X =  12  -14   -7   41    1  -46  -14  -15   16  -14  -71   53  -11    0  -32   -1
X[-16]	12
X[-2]	-32
X[-13]	41
X[6]	-14
X[1]	-14
X[11]	53

a =
0.377,0.815,0.443,0.676,0.466,0.643,0.710,0.532
-0.410,2.613,-0.451,2.662,-0.384,2.576,2.591,-0.223
1.494,-1.287,1.569,-1.227,1.562,-1.325,-1.287,1.482
2.632,-0.611,2.618,-0.471,2.648,-0.592,-0.658,2.704
0.947,-0.845,0.969,-0.719,0.932,-0.744,-0.737,0.779
1.856,-1.522,1.913,-1.438,1.905,-1.530,-1.522,1.827
-0.568,2.140,-0.591,2.151,-0.539,2.092,2.117,-0.413
2.471,-0.783,2.448,-0.650,2.476,-0.748,-0.832,2.531
a[0, 0] => 0.377
a[1, 6] => 2.591
a[0] => [0.377, 0.815, 0.443, 0.676, 0.466, 0.643, 0.710, 0.532]
a[4, 1] => -0.845
a[:, 5] => [0.643, 2.576, -1.325, -0.592, -0.744, -1.530, 2.092, -0.748]
a[:, 1] => [0.815, 2.613, -1.287, -0.611, -0.845, -1.522, 2.140, -0.783]
a[6, 3] => 2.151
a[1, 0] => -0.410
a[6, 0] => -0.568
a[6] => [-0.568, 2.140, -0.591, 2.151, -0.539, 2.092, 2.117, -0.413]
a[7, 5] => -0.748
a[4, 2] => 0.969
a[3, 7] => 2.704
a[3, 1] => -0.611
a[5, 7] => 1.827
a[3] => [2.632, -0.611, 2.618, -0.471, 2.648, -0.592, -0.658, 2.704]
a[2, 4] => 1.562
a[5, 1] => -1.522
a[2, 6] => -1.287
a[5, 2] => 1.913
a[7, 3] => -0.650
a[5] => [1.856, -1.522, 1.913, -1.438, 1.905, -1.530, -1.522, 1.827]
a[7, 4] => 2.476
a[2, 5] => -1.325
a[5, 4] => 1.905
a[1, 4] => -0.384
a[1, 1] => 2.613
a[1, 7] => -0.223
a[2, 0] => 1.494
a[7] => [2.471, -0.783, 2.448, -0.650, 2.476, -0.748, -0.832, 2.531]
a[:, 4] => [0.466, -0.384, 1.562, 2.648, 0.932, 1.905, -0.539, 2.476]
a[:, 3] => [0.676, 2.662, -1.227, -0.471, -0.719, -1.438, 2.151, -0.650]
a[:, 7] => [0.532, -0.223, 1.482, 2.704, 0.779, 1.827, -0.413, 2.531]

x =
[[ 55  55  47   9  47  60 -19  48   7  61  17  43]
 [-67   0  13   3 -60 -59 -50 -62  10 -46  26 -29]]
x[0, 0] = 55
x[1, 6] = -50
x[0, 7] = 48
x[0, 5] = 60
x[:, 11] = [43, -29]
x[1, 2] = 13
x[1, 3] = 3
x[0, 1] = 55
x[0, 6] = -19
x[0] = [55, 55, 47, 9, 47, 60, -19, 48, 7, 61, 17, 43]

arr =
[[-374  751  371  365 -202 -175  241 -172   22  387  627 -836]
 [ 200  201  511  457  409 -344  239   42  934  972 -433  636]
 [ 272  967  288  -99  179  313  -93  467 -387 -343 -161  631]
 [-490 -113   65  248  -67 -223  632  417  476 -718  292  604]
 [  96   64 -796  398  623  294  441 -624  151 -307 -347 -288]
 [ 664 -200  732 -385  219  234  816  517  420  459  713 -739]
 [ 293 -392  187  688  312  651  737  167  828 -563 -145 -239]]
arr[0, 0] => -374
arr[5, 0] => 664
arr[:, 2] => [371, 511, 288, 65, -796, 732, 187]
arr[5] => [664, -200, 732, -385, 219, 234, 816, 517, 420, 459, 713, -739]
arr[1, 1] => 201
arr[6, 7] => 167
arr[2] => [272, 967, 288, -99, 179, 313, -93, 467, -387, -343, -161, 631]
arr[:, 6] => [241, 239, -93, 632, 441, 816, 737]
arr[3, 4] => -67
arr[0, 5] => -175
arr[3] => [-490, -113, 65, 248, -67, -223, 632, 417, 476, -718, 292, 604]
arr[:, 7] => [-172, 42, 467, 417, -624, 517, 167]
arr[0, 7] => -172
arr[4, 1] => 64
arr[:, 9] => [387, 972, -343, -718, -307, 459, -563]
arr[6] => [293, -392, 187, 688, 312, 651, 737, 167, 828, -563, -145, -239]
arr[4, 6] => 441
arr[:, 8] => [22, 934, -387, 476, 151, 420, 828]
arr[3, 10] => 292
arr[:, 11] => [-836, 636, 631, 604, -288, -739, -239]
arr[2, 5] => 313
arr[0, 10] => 627
arr[3, 5] => -223
arr[4, 0] => 96
arr[4] => [96, 64, -796, 398, 623, 294, 441, -624, 151, -307, -347, -288]
arr[2, 3] => -99
arr[1, 3] => 457

W =
array([[488, 530, 441, 551, 311, 382, 447, 503, 545, 583],
       [765, 656, 633, 523, 424, 213, 553, 495, 655, 449],
       [341, 578, 322, 381, 518, 570, 307, 430, 356, 584],
       [491, 442, 492, 476, 453, 321, 638, 294, 688, 361],
       [477, 748, 688, 606, 311, 468, 386, 484, 494, 516]])
Indices start at 0.
(0, 0) -> 488
(3, 8) -> 688
(4, 8) -> 494
(1, 7) -> 495
(3, 7) -> 294
(4, 0) -> 477
(2, 9) -> 584
(1, 1) -> 656
(2, 3) -> 381
(0, 8) -> 545
(0, 4) -> 311
(0, 1) -> 530
(3, 0) -> 491
(0, 9) -> 583
(0, 7) -> 503
(2, 8) -> 356
(0, 2) -> 441
(1, 2) -> 633
(3, 3) -> 476
(1, 0) -> 765
(1, 8) -> 655
(4, 2) -> 688
(3, 4) -> 453
(4, 3) -> 606
